In the data rows, zero lies at 4.5, halfway between 4 and 5.
Two rows play each game, the first against the second. How much does the first row win by? 10 is about a draw, 20 a big win and 0 a big loss. Wins can go round in a circle: one row can beat a second, the second a third and the third the first. Each row has two weighted sums of its numbers, A and B, taken from their middle values. A row wins by its A times the other's B, less its B times the other's A.
[4 5 6 6 5 6 2 6 5 5 4 3 5 3 3 4 2 5 3 5 4]
[6 5 6 6 7 3 2 5 6 5 4 4 6 4 2 3 5 4 4 5 3] >> 10
[2 4 4 3 4 4 5 3 3 4 5 5 4 5 6 5 4 4 4 3 4]
[5 4 5 8 7 4 4 6 5 6 5 5 5 5 3 4 3 5 6 6 4] >> 11
[6 4 5 3 6 6 5 2 4 5 4 4 5 3 1 4 4 4 7 5 3]
[3 5 4 4 2 4 5 4 3 3 7 5 6 7 5 5 4 6 5 4 3] >> 10
[3 0 3 4 4 7 7 4 5 4 4 3 0 4 4 3 6 5 5 5 3]
[4 6 4 5 5 3 5 6 4 3 5 5 5 7 5 3 4 4 1 5 5] >> 11
[4 6 4 5 5 2 5 5 5 4 5 5 5 6 6 3 4 3 2 6 5]
[6 5 8 4 5 5 4 4 2 5 5 3 6 4 6 6 3 2 7 5 6] >> 10
[4 6 4 5 5 3 6 6 4 3 5 6 5 6 5 3 4 3 1 5 6]
[4 5 5 7 4 5 3 4 4 5 5 3 3 4 2 5 3 7 4 6 3] >> 12
[4 5 5 4 2 5 5 5 6 5 6 3 4 2 3 4 5 4 4 4 1]
[4 5 3 5 3 3 5 5 5 2 5 7 5 7 5 2 4 5 5 3 3] >> 10
[5 5 6 6 6 4 3 5 3 5 3 3 4 4 4 5 3 4 4 5 3]
[4 4 3 7 4 3 3 6 4 4 7 8 6 9 3 2 4 6 2 5 5] >> 8
[9 6 8 4 9 4 2 5 7 3 7 6 7 1 1 5 3 4 2 5 7]
[4 2 6 7 5 7 1 3 2 5 7 2 5 3 3 5 2 6 4 6 6] >> 7
[4 4 5 2 4 3 5 5 3 3 5 5 6 6 6 6 3 4 4 5 5]
[4 4 4 5 3 4 5 5 5 3 7 6 5 6 5 3 4 5 4 4 2] >> 10
[3 5 3 5 4 3 6 4 5 3 5 7 6 6 6 3 4 4 5 4 4]
[4 4 5 7 4 5 5 4 5 3 6 4 5 4 4 3 6 5 6 3 0] >> 11
[5 5 4 2 3 3 5 5 4 4 6 5 6 5 5 5 3 4 4 4 4]
[6 4 1 7 5 4 2 3 7 5 3 9 0 6 3 6 8 8 4 3 4] >> 12
[5 5 2 2 5 3 6 4 1 6 5 3 4 6 6 7 5 4 4 4 6]
[5 4 6 5 4 6 4 5 5 6 5 4 7 3 5 4 5 5 6 5 3] >> 15
[4 6 5 6 4 6 4 4 5 7 4 3 3 3 4 4 3 5 4 7 4]
[5 5 3 4 4 3 5 6 6 3 6 6 5 6 7 4 7 4 5 4 5] >> 9
[7 5 4 5 3 4 5 5 5 4 5 5 5 5 5 2 7 6 7 4 3]
[7 3 6 9 6 5 2 4 6 3 4 5 5 4 3 3 3 6 5 4 6] >> 11
[9 5 7 3 6 3 7 6 0 5 7 1 6 7 9 9 5 4 8 6 7]
[5 7 6 5 6 6 2 4 4 5 5 5 5 3 3 5 5 3 3 4 7] >> 11
[3 5 5 3 4 7 6 4 4 4 3 5 2 4 5 3 6 3 5 4 5]
[3 4 3 3 2 4 7 4 3 3 1 5 1 2 4 6 9 3 6 3 7] >> 4
[2 5 2 4 4 3 5 3 4 6 5 6 6 6 5 4 7 5 3 4 6]
[8 2 6 1 8 5 8 5 3 9 7 0 4 5 7 7 3 1 9 7 9] >> 11
[3 4 4 2 4 3 4 4 3 4 6 5 5 6 6 5 3 3 4 3 4]
[5 4 4 6 5 8 8 6 5 2 2 5 2 5 3 5 8 3 6 3 3] >> 11
[3 5 4 6 5 4 4 3 6 6 4 2 3 3 3 5 3 6 5 4 3]
[6 3 6 5 5 7 2 6 5 6 3 2 3 2 2 4 3 4 4 4 2] >> 10
[6 3 5 4 5 7 5 7 6 3 3 3 1 3 6 6 6 3 5 2 4]
[3 5 4 6 4 2 4 5 4 3 6 6 6 8 4 3 5 7 2 6 6] >> 11
[4 4 5 5 4 3 4 6 2 3 7 5 5 8 5 5 4 5 3 5 5]
[5 7 4 4 7 4 3 5 5 6 4 6 3 5 2 2 5 5 3 5 5] >> 10
[6 6 3 4 6 4 2 5 6 4 2 4 4 2 3 6 4 3 5 2 5]
[3 4 3 4 3 4 5 4 4 5 6 5 5 6 5 4 4 6 4 5 5] >> 10
[7 5 5 1 5 3 7 4 1 6 6 2 6 7 7 9 5 3 8 5 7]
[3 5 5 2 4 3 5 3 2 3 5 4 6 6 7 6 3 3 5 4 5] >> 9
[7 4 7 1 5 4 6 5 0 4 6 2 7 7 9 9 4 2 9 5 8]
[5 6 7 6 6 5 2 6 4 4 3 4 4 4 3 4 4 4 4 3 7] >> 7
[7 2 4 9 6 5 2 4 4 5 4 3 6 1 2 6 4 7 3 4 4]
[4 6 4 5 5 1 6 4 5 4 5 6 5 7 6 2 4 3 2 5 6] >> 6
[3 5 2 3 3 3 5 3 5 4 7 6 6 6 5 2 6 7 4 3 5]
[8 3 6 6 3 5 4 3 5 3 3 7 4 2 5 4 3 5 4 5 7] >> 6
[5 6 6 6 5 6 2 5 4 5 6 4 6 4 3 4 3 4 5 5 5]
[6 6 6 5 6 6 3 2 2 7 5 5 3 4 3 7 2 4 5 5 6] >> 12
[5 3 4 5 3 8 7 5 5 3 3 3 2 2 4 3 6 5 2 6 2]
[5 9 7 5 6 6 4 7 5 6 4 5 3 5 1 5 5 3 3 4 3] >> 12
[4 6 4 5 6 2 6 6 5 3 4 6 5 6 6 2 3 3 2 6 4]
[5 5 5 4 6 5 4 4 6 6 3 3 6 3 4 3 5 3 6 5 3] >> 11
[6 6 6 5 4 6 2 5 4 4 3 4 6 2 4 5 3 3 2 6 5]
[4 8 4 4 5 6 7 6 5 3 2 6 2 5 4 5 9 3 5 3 7] >> 12
[7 2 6 7 5 6 1 5 3 4 4 4 5 3 2 5 1 6 4 2 6]
[3 0 4 4 6 8 3 6 2 7 5 4 5 2 5 4 2 6 1 6 5] >> 2
[5 5 6 8 5 5 3 6 6 5 5 5 5 3 1 4 4 6 6 4 4]
[4 6 6 6 4 3 5 4 6 7 3 8 4 2 5 5 2 6 2 1 9] >> 13
[6 5 6 2 8 4 1 4 6 9 5 6 3 0 3 9 4 6 3 4 3]
[3 5 5 2 5 3 5 5 3 4 4 4 5 6 7 5 3 2 5 4 6] >> 5
[5 4 5 4 4 4 6 6 5 2 4 5 6 5 6 3 3 3 4 3 4]
[5 4 6 2 4 3 5 4 2 3 5 2 6 7 7 7 5 2 7 4 5] >> 9
[2 4 3 6 3 3 6 6 4 2 6 5 6 6 6 4 5 4 5 4 2]
[5 4 5 3 5 6 6 6 3 3 4 4 3 4 6 4 8 3 7 4 4] >> 9
[6 6 3 5 1 4 3 6 7 4 6 6 6 7 4 2 3 6 2 3 6]
[4 1 5 4 3 4 3 5 4 5 3 5 6 4 6 5 2 4 2 4 6] >> 12
[5 5 4 3 5 3 6 6 2 3 8 4 6 6 6 6 5 4 5 5 3]
[3 5 4 7 3 3 7 5 8 2 3 5 5 5 6 1 4 6 7 2 2] >> 9
[5 5 3 7 5 3 4 6 6 4 3 5 4 4 5 2 6 4 5 3 2]
[6 3 6 5 5 5 5 2 4 4 2 3 7 3 4 4 4 4 4 4 2] >> 11
[5 5 6 6 6 5 3 4 3 5 5 4 4 4 3 3 3 4 4 4 5]
[6 5 5 4 5 5 3 7 5 4 2 6 6 3 5 5 3 5 6 3 4] >> 11
[7 4 5 3 4 5 4 5 2 5 5 3 6 4 5 2 4 3 7 5 3]
[4 4 5 3 4 4 5 4 5 4 5 2 5 6 7 7 5 3 6 4 7] >> 10
[6 4 4 5 5 7 4 5 5 3 2 7 2 3 2 7 4 4 2 2 2]
[3 3 4 6 7 5 2 5 6 7 4 2 4 3 3 7 4 5 2 4 4] >> 16
[2 5 3 5 3 3 6 4 4 3 5 4 5 6 7 5 5 4 6 3 3]
[3 4 6 8 5 6 2 3 5 8 5 2 2 2 2 9 4 6 1 6 4] >> 11
[3 4 1 7 2 4 5 3 5 4 6 7 7 7 3 3 5 9 4 3 5]
[4 7 6 5 7 4 3 5 7 5 1 6 6 2 4 4 5 3 5 7 3] >> 14
[9 6 3 4 6 6 4 6 7 5 5 4 4 3 5 4 1 7 7 1 4]
[3 3 3 1 4 4 6 4 3 5 5 5 3 5 6 4 5 3 4 4 6] >> 8
[6 5 8 7 6 7 1 4 5 3 3 5 3 3 2 4 3 6 2 3 3]
[5 3 7 3 5 6 5 3 4 5 5 2 6 6 6 4 4 1 8 5 6] >> 11
[6 5 4 1 7 6 4 6 7 4 2 7 5 1 6 8 5 6 3 3 5]
[4 5 5 4 4 7 6 6 3 2 4 5 3 5 5 3 6 4 7 5 5] >> 1
[4 5 6 5 5 5 3 2 4 7 5 2 3 3 4 6 3 4 6 5 5]
[7 5 1 9 5 3 5 3 6 5 4 6 2 3 4 3 9 7 6 5 3] >> 12
[3 4 4 4 0 9 7 5 6 1 4 6 3 4 4 4 8 3 4 5 3]
[4 5 4 5 4 3 6 5 5 4 5 5 6 6 7 3 5 4 5 4 4] >> 8
[4 5 3 5 4 3 5 4 5 3 7 7 6 7 5 3 6 6 5 4 4]
[2 6 2 4 4 4 5 3 4 5 6 6 5 6 5 5 6 5 5 4 3] >> 9
[4 4 6 3 4 8 5 7 4 3 5 4 2 5 3 4 6 5 5 4 3]
[5 5 4 7 4 4 5 0 6 5 4 3 4 2 3 4 4 6 3 6 4] >> 10
[6 3 6 3 4 6 4 7 4 4 6 3 5 5 4 6 2 5 3 3 7]
[4 4 1 2 9 2 3 3 7 7 1 5 3 2 3 4 3 7 2 4 2] >> 5
[4 4 5 4 4 3 5 4 4 3 5 5 6 6 6 5 2 4 4 4 4]
[4 3 4 6 5 7 6 4 5 2 5 4 3 5 4 4 6 5 2 5 5] >> 12
[3 4 4 3 4 3 4 6 3 4 6 6 5 5 6 3 4 5 4 4 4]
[4 4 2 4 4 4 6 4 5 3 5 5 6 6 5 2 5 5 4 3 2] >> 11
[3 5 5 3 4 3 6 5 4 4 4 4 5 5 7 4 3 2 5 4 4]
[3 5 2 6 4 3 5 5 6 2 5 7 4 7 6 2 6 6 5 4 3] >> 12
[5 6 5 3 3 4 5 4 2 3 6 5 5 6 4 6 3 6 4 4 3]
[4 4 3 4 5 4 5 5 4 4 4 5 4 4 6 4 4 6 4 5 4] >> 12
[6 7 6 2 4 7 5 3 7 7 0 4 7 2 4 5 2 4 4 3 3]
[6 9 3 6 2 5 6 3 6 8 4 7 2 3 3 4 6 8 6 3 5] >> 8
[5 6 7 7 5 5 2 7 6 3 6 5 6 3 4 4 4 3 4 3 6]
[7 5 5 3 3 8 2 4 5 7 3 5 6 2 2 5 2 4 6 3 3] >> 10
[3 6 4 2 5 4 7 7 5 4 1 3 4 5 7 3 3 3 4 5 6]
[3 7 6 6 7 1 2 3 9 7 0 3 3 0 4 9 3 6 0 5 4] >> 9
[4 5 3 4 4 3 5 4 5 2 4 5 4 5 6 3 4 5 5 4 3]
[3 0 3 6 3 4 5 3 7 3 3 6 2 4 2 4 6 9 3 5 3] >> 7
[4 4 3 5 3 3 4 5 6 5 7 7 6 7 5 3 7 8 4 4 2]
[2 5 3 2 4 5 4 5 5 4 6 6 5 6 3 4 3 6 4 4 4] >> 10
[5 2 4 5 6 7 5 6 5 4 3 2 1 4 4 5 8 5 7 4 5]
[3 5 4 3 3 4 4 4 4 4 5 6 5 5 5 5 2 4 3 3 5] >> 10
[5 3 6 4 6 6 5 3 3 5 3 2 5 4 3 3 5 4 6 5 3]
[4 4 2 3 4 8 8 4 3 4 5 5 7 3 4 2 6 4 2 5 5] >> 11
[4 4 6 6 4 4 3 4 5 3 4 3 5 3 2 4 4 4 5 3 4]
[4 0 3 4 0 9 8 5 9 0 1 0 0 1 7 8 9 7 4 1 3] >> 11
[4 8 7 7 7 1 4 5 7 9 7 4 3 5 0 8 3 5 6 6 1]
[4 5 6 5 5 5 3 4 3 5 5 3 4 3 3 3 5 3 6 4 4] >> 6
[6 4 4 4 3 5 4 4 5 5 6 1 5 4 3 5 5 3 7 6 4]
[3 4 4 5 4 3 5 3 5 6 3 6 6 5 6 5 6 4 5 4 6] >> 10
[6 4 7 5 5 5 3 4 2 4 5 2 6 5 5 5 2 3 5 4 6]
[8 4 5 7 9 3 3 5 6 3 2 5 5 4 4 8 5 6 6 4 3] >> 10
[9 3 7 1 4 6 5 5 0 5 6 1 6 5 7 5 3 1 8 5 6]
[9 0 6 4 6 5 8 3 2 7 6 0 8 6 7 6 5 2 8 7 3] >> 10
[6 5 6 4 5 5 4 3 2 6 6 2 4 4 5 6 3 4 5 5 6]
[3 5 4 5 4 2 5 6 3 3 5 6 4 7 5 3 4 4 1 6 4] >> 10
[6 5 6 5 6 3 2 5 4 4 4 4 5 4 2 3 4 3 3 6 5]
[4 5 3 3 3 3 6 4 2 5 6 5 4 6 5 6 5 5 4 5 4] >> 11
[4 3 4 5 3 7 7 5 5 1 3 7 5 5 5 5 7 6 4 5 4]
[3 5 2 2 3 4 5 5 5 4 5 6 5 5 5 2 4 4 4 3 3] >> 10
[4 3 5 6 4 8 3 4 5 8 4 3 4 2 4 6 4 5 5 6 2]
[4 6 6 6 7 7 4 8 7 3 1 5 4 4 4 9 4 3 3 5 6] >> 15
[4 5 5 5 6 3 4 3 4 7 5 3 5 3 3 5 4 4 7 5 5]
[3 5 3 4 3 3 5 5 3 3 7 5 6 6 5 5 4 5 5 4 3] >> 9
[5 6 5 8 7 4 3 5 8 4 3 3 4 3 3 5 4 7 7 6 5]
[2 5 2 5 3 2 6 3 5 5 5 5 5 5 6 5 6 4 6 4 3] >> 11
[3 4 4 5 2 3 5 6 4 2 7 5 5 7 5 4 4 5 5 4 2]
[5 2 6 2 7 4 5 7 5 6 6 4 4 4 4 3 3 4 5 5 4] >> 10
[6 4 3 3 5 6 4 2 4 7 3 2 4 3 3 3 4 4 6 5 6]
[5 4 6 5 4 7 3 5 4 5 4 3 5 4 4 3 4 4 6 4 4] >> 12
[6 1 5 3 5 6 5 4 3 4 5 4 0 4 4 4 6 7 6 7 5]
[7 8 3 6 6 6 2 4 6 3 4 3 3 3 4 4 2 5 3 3 7] >> 16
[5 5 6 4 4 6 6 8 6 4 4 6 3 3 0 4 1 4 5 6 3]
[6 5 6 6 5 5 3 4 4 5 5 4 5 3 3 4 3 5 5 3 4] >> 6
[7 3 6 4 4 4 4 4 4 6 5 3 5 3 4 3 3 2 7 7 4]
[3 5 2 3 4 3 5 4 3 5 6 6 3 5 5 5 6 7 4 4 3] >> 13
[6 2 3 2 8 4 3 5 6 7 1 5 2 3 2 5 6 6 2 7 5]
[7 3 9 2 6 6 4 4 3 5 5 1 7 5 7 4 6 0 9 6 7] >> 9
[4 1 4 5 4 7 4 4 5 5 2 6 6 3 3 5 4 4 4 3 3]
[2 5 3 5 4 3 6 4 3 2 6 4 5 6 7 5 6 4 5 4 2] >> 7
[2 5 3 4 2 4 5 4 4 5 5 6 5 6 5 4 5 7 4 3 4]
[6 6 6 5 4 6 1 6 5 6 5 7 4 4 2 4 4 4 2 5 4] >> 11
[2 4 5 4 3 6 6 4 5 2 4 5 3 5 4 3 8 4 6 5 4]
[6 4 3 5 4 5 3 5 7 5 4 4 5 2 4 4 3 4 3 4 3] >> 9
[3 5 1 4 4 4 2 3 4 5 4 6 5 6 4 4 5 8 3 5 5]
[5 4 4 5 6 6 2 4 5 7 3 5 4 2 3 5 4 4 4 3 4] >> 12
[3 5 3 6 3 2 5 6 4 3 6 6 6 7 6 4 5 5 4 4 3]
[4 6 5 6 5 2 7 7 6 3 3 5 4 6 6 2 6 2 3 5 4] >> 10
[2 4 5 4 3 3 5 4 3 3 6 4 5 6 5 6 3 5 5 4 3]
[4 4 3 8 3 3 6 5 6 3 6 7 7 8 6 3 5 7 5 3 3] >> 6
[6 6 5 3 5 6 3 4 4 5 2 3 4 3 3 4 4 3 3 4 7]
[2 5 2 4 3 3 6 4 4 5 7 5 4 6 5 5 7 6 5 4 3] >> 11
[6 6 7 5 6 3 4 3 6 4 4 5 4 3 4 4 2 5 4 4 5]
[5 4 4 9 7 4 3 5 9 6 4 2 5 1 4 5 4 7 4 4 2] >> 15
[4 4 5 4 3 3 6 5 4 3 6 5 5 7 6 4 4 6 4 4 4]
[3 5 3 4 3 4 5 5 4 3 6 6 5 7 5 4 4 5 5 4 4] >> 10
[4 2 6 6 4 7 5 5 4 3 6 2 2 4 3 3 5 7 4 6 5]
[2 1 3 7 5 5 6 5 6 6 1 4 5 3 4 7 4 9 2 6 5] >> 9
[4 4 5 3 4 3 5 4 2 4 4 4 6 7 7 7 3 3 6 4 5]
[7 7 4 5 8 4 3 9 5 6 3 2 6 6 5 6 2 3 2 4 4] >> 13
[4 5 4 5 3 4 5 5 4 3 7 6 5 6 6 3 5 5 5 3 3]
[8 4 5 5 6 4 2 4 7 4 3 6 4 2 5 7 3 5 4 4 3] >> 4
[4 6 5 4 4 6 6 6 4 5 5 6 2 6 3 1 8 4 6 5 6]
[7 5 6 4 6 4 4 3 3 6 7 0 5 5 7 8 3 3 8 5 8] >> 10
[3 3 5 3 4 6 4 3 3 5 4 6 3 2 3 2 3 2 5 5 5]
[5 5 4 3 4 3 7 4 2 5 6 5 5 5 6 8 6 5 6 5 6] >> 12
[6 7 8 4 6 6 4 7 4 4 6 1 6 5 6 5 5 2 6 5 7]
[5 5 6 4 6 5 1 4 6 5 4 7 7 4 3 3 2 5 3 5 5] >> 11
[3 5 2 5 3 4 5 3 5 5 7 7 4 7 4 5 5 8 5 4 5]
[7 9 6 8 6 4 3 8 5 6 2 5 6 4 4 6 4 3 3 8 7] >> 10
[6 2 6 3 4 6 5 5 4 3 6 4 4 5 3 3 7 4 6 5 3]
[6 4 6 4 6 7 2 2 6 6 2 5 5 3 3 5 4 4 6 2 5] >> 9
[6 3 3 6 7 6 2 1 4 9 4 7 1 4 3 6 4 6 4 4 6]
[6 6 5 7 6 4 3 7 4 3 4 4 5 4 4 5 4 4 5 5 2] >> 9
[4 4 4 4 4 3 6 5 4 3 5 6 4 5 6 3 5 4 4 5 4]
[3 5 6 7 4 5 4 2 6 6 3 2 1 2 1 7 4 6 0 4 0] >> 11
[8 7 5 5 6 4 3 6 6 5 3 6 3 4 4 3 5 3 4 5 6]
[5 6 5 5 4 4 1 5 7 7 4 4 2 3 2 5 3 3 4 5 4] >> 4
[5 2 7 2 8 4 6 5 5 6 7 2 7 4 5 4 3 4 6 6 6]
[7 5 5 2 5 3 7 4 1 5 7 2 6 6 6 9 5 4 6 5 6] >> 8
[7 4 4 4 5 6 3 2 4 5 5 3 5 3 3 4 4 2 5 5 4]
[4 4 6 3 4 3 5 5 2 3 4 3 6 6 7 6 3 2 5 4 6] >> 10
[4 6 3 4 3 4 5 4 4 4 6 6 6 6 5 4 4 5 3 3 7]
[6 6 6 6 6 4 2 5 5 4 5 5 5 5 1 2 3 3 2 5 5] >> 13
[3 5 3 6 2 2 5 3 4 4 7 5 5 7 5 7 5 7 6 5 4]
[5 5 4 4 3 3 5 3 3 4 7 5 4 6 4 7 5 7 5 4 5] >> 12
[3 5 4 4 3 3 5 5 3 3 6 5 6 6 6 5 4 4 4 5 3]
[2 4 4 5 4 5 5 4 4 4 4 6 1 4 2 4 8 5 5 6 6] >> 11
[4 4 5 2 6 3 6 4 2 4 5 2 6 7 8 7 4 1 5 5 6]
[9 5 4 8 3 9 1 5 7 6 2 7 5 3 3 4 3 6 4 5 6] >> 12
[8 6 5 8 3 3 0 4 6 7 2 3 8 0 0 6 0 7 1 3 3]
[1 4 2 3 4 5 4 3 4 5 6 6 4 6 4 4 7 7 4 4 4] >> 7
[4 5 4 2 4 4 5 3 2 4 6 5 6 6 6 6 4 5 4 4 6]
[5 5 7 4 6 4 2 6 3 5 4 3 5 4 5 4 3 3 5 5 6] >> 7
[4 4 4 4 4 6 6 5 4 4 4 7 2 5 4 5 7 4 5 5 5]
[7 7 6 5 4 7 3 3 3 5 2 5 6 3 2 4 4 5 5 6 5] >> 9
[6 3 5 3 5 6 3 3 4 4 4 3 6 3 5 3 2 3 5 4 2]
[2 2 4 3 4 6 6 7 6 4 5 2 0 3 4 6 6 5 5 2 4] >> 10
[4 5 5 4 7 4 3 3 5 7 5 2 4 4 4 4 4 4 5 6 7]
[5 2 6 4 8 7 2 4 9 7 5 9 4 3 3 6 2 3 0 8 8] >> 10
[2 6 2 4 2 4 6 4 4 5 8 6 4 6 3 5 7 8 4 4 3]
[4 4 5 3 4 3 6 6 5 4 5 7 5 6 6 3 5 4 3 5 4] >> 9
[3 6 6 6 6 5 4 2 6 5 5 1 4 4 5 5 3 5 7 5 6]
[4 6 2 3 6 5 3 3 6 7 5 7 3 4 1 4 6 7 3 4 6] >> 12
[3 5 3 5 3 3 5 4 4 5 5 5 4 4 5 5 4 4 4 5 5]
[7 9 8 6 8 7 3 9 5 4 0 5 3 1 3 6 5 3 4 6 7] >> 14
[7 4 6 4 5 3 5 5 1 3 6 4 8 7 6 8 3 4 6 4 5]
[5 5 7 4 5 5 4 3 3 4 4 2 5 5 6 5 2 3 5 4 5] >> 10
[3 6 4 3 5 4 5 5 4 3 4 4 4 6 6 3 5 3 3 5 6]
[2 5 2 5 3 4 5 4 5 4 6 6 5 6 5 5 7 8 4 4 3] >> 12
[6 3 7 1 5 6 4 4 2 5 4 2 6 4 6 3 4 1 7 5 4]
[2 5 3 3 5 3 5 4 5 4 6 6 4 6 6 2 6 4 3 4 4] >> 10
[2 5 3 3 4 4 6 4 4 3 6 4 4 5 6 4 6 4 4 3 4]
[4 4 4 2 4 3 6 4 2 5 7 5 4 5 5 8 5 5 4 5 5] >> 8
[4 5 4 4 4 4 6 6 4 5 3 3 5 5 6 5 3 3 5 5 6]
[2 5 3 4 4 3 5 4 4 3 6 4 4 6 6 5 5 4 5 4 3] >> 11
[5 5 5 6 4 8 2 5 6 4 6 4 4 3 3 5 4 7 7 4 1]
[4 4 5 2 5 7 7 5 4 3 2 5 2 2 5 3 7 2 6 3 5] >> 10
[2 5 3 0 4 3 4 3 4 7 4 5 3 4 5 5 5 4 3 5 6]
[6 5 5 7 7 2 2 7 5 5 3 4 5 3 3 4 4 4 3 4 5] >> 6
[5 7 7 6 7 3 2 5 5 4 4 3 5 4 4 4 5 3 5 6 6]
[4 4 3 5 2 3 5 4 6 3 6 6 6 5 7 3 6 4 4 3 4] >> 9
[6 4 5 8 7 5 2 4 4 8 5 6 4 4 1 7 4 6 2 4 3]
[3 4 4 4 4 3 5 4 4 2 6 5 5 5 6 4 4 4 4 3 3] >> 7
[4 5 3 6 5 2 5 5 4 4 6 7 5 8 5 2 5 5 2 5 5]
[8 0 5 4 3 7 4 0 8 2 8 7 9 4 5 8 6 8 5 6 3] >> 6
[4 4 6 5 4 5 3 4 5 3 3 2 3 3 4 4 4 4 6 3 4]
[5 7 6 6 5 5 3 6 5 5 3 5 3 4 4 3 5 4 4 7 6] >> 8
[2 5 3 4 3 3 4 3 4 3 5 5 4 7 5 3 4 5 5 3 6]
[3 5 5 0 5 3 6 3 3 4 6 4 5 5 6 6 5 3 5 4 5] >> 13
[3 5 5 5 4 2 5 6 3 4 6 4 7 6 6 5 4 3 4 6 4]
[3 3 5 3 2 7 5 4 5 3 5 5 0 5 2 6 9 7 4 7 6] >> 19
[2 5 4 6 3 3 6 3 5 2 4 4 6 6 6 5 3 4 6 3 2]
[4 5 5 3 4 2 6 4 5 3 5 5 5 5 7 2 5 4 4 4 5] >> 11
[7 2 8 3 5 7 6 7 3 4 5 1 5 4 6 6 9 1 9 5 5]
[3 4 4 5 4 3 5 6 3 3 6 4 5 7 5 5 4 4 3 5 4] >> 10
[7 6 2 8 5 4 4 4 5 4 5 7 4 7 4 0 5 5 4 5 4]
[3 6 1 5 3 4 4 3 5 6 4 5 6 5 6 2 7 6 2 3 5] >> 11
[4 4 3 4 4 3 6 6 6 3 5 6 5 5 5 3 5 4 3 3 5]
[4 5 5 4 4 5 6 5 5 4 4 4 5 5 7 3 2 3 3 3 4] >> 9
[5 4 7 5 7 4 3 6 6 4 3 2 5 3 3 3 5 4 4 5 6]
[3 4 3 5 3 3 5 5 5 3 7 5 5 7 6 3 5 5 5 4 3] >> 8
[5 6 5 7 6 4 5 3 5 6 4 9 3 7 4 3 1 6 4 8 5]
[2 4 4 3 4 3 6 4 3 3 5 5 6 5 7 5 3 2 5 4 4] >> 9
[3 5 3 3 4 4 5 4 2 5 6 4 4 5 5 7 6 5 4 4 5]
[4 5 5 5 6 6 4 3 6 6 3 4 2 2 4 5 6 5 5 7 4] >> 9
[2 4 4 4 4 2 5 5 3 3 5 5 6 5 6 5 4 4 4 4 3]
[5 2 3 3 5 5 5 4 4 4 3 2 1 4 6 5 9 3 9 6 4] >> 13
[4 5 3 5 2 3 6 5 5 3 7 6 5 6 5 2 5 6 4 4 3]
[2 3 5 5 1 6 6 6 6 2 1 3 3 4 4 6 6 5 2 5 3] >> 12
[4 4 5 5 5 5 3 5 5 5 2 4 5 3 5 6 4 5 6 4 1]
[4 5 4 5 3 3 5 5 5 3 5 7 6 6 6 2 5 4 4 3 3] >> 12
[5 3 6 6 6 8 5 1 7 6 4 7 3 4 1 7 5 3 0 7 3]
[3 5 4 7 4 1 4 6 3 4 8 7 5 8 4 4 4 6 2 5 3] >> 17
[7 3 7 2 6 5 4 5 4 7 5 2 5 3 5 4 5 2 6 7 4]
[6 7 4 3 5 5 4 0 5 7 2 4 2 0 3 3 3 4 6 3 8] >> 10
[3 5 4 4 4 3 5 5 4 4 6 6 6 5 6 4 4 4 4 5 4]
[5 4 3 5 3 3 6 5 5 2 4 6 5 6 5 2 2 4 6 3 3] >> 10
[4 7 6 5 4 7 6 6 5 4 2 5 1 4 5 3 9 2 6 5 6]
[5 2 4 5 5 5 3 2 4 7 6 3 2 2 1 5 3 6 2 4 4] >> 10
[3 0 0 6 3 6 9 0 8 7 5 9 5 0 4 7 8 8 2 8 7]
[4 4 4 5 2 5 5 7 4 1 5 7 3 5 4 5 7 6 2 5 4] >> 13
[6 2 3 4 3 5 4 4 5 5 5 5 5 5 1 4 3 5 5 3 1]
[3 5 4 5 4 3 5 5 3 3 7 5 6 7 6 5 5 5 5 4 3] >> 10
[6 5 4 6 3 6 6 4 5 5 4 8 2 5 1 3 5 8 6 4 6]
[4 5 3 4 3 4 5 4 3 6 7 6 4 6 4 5 6 6 4 4 4] >> 10
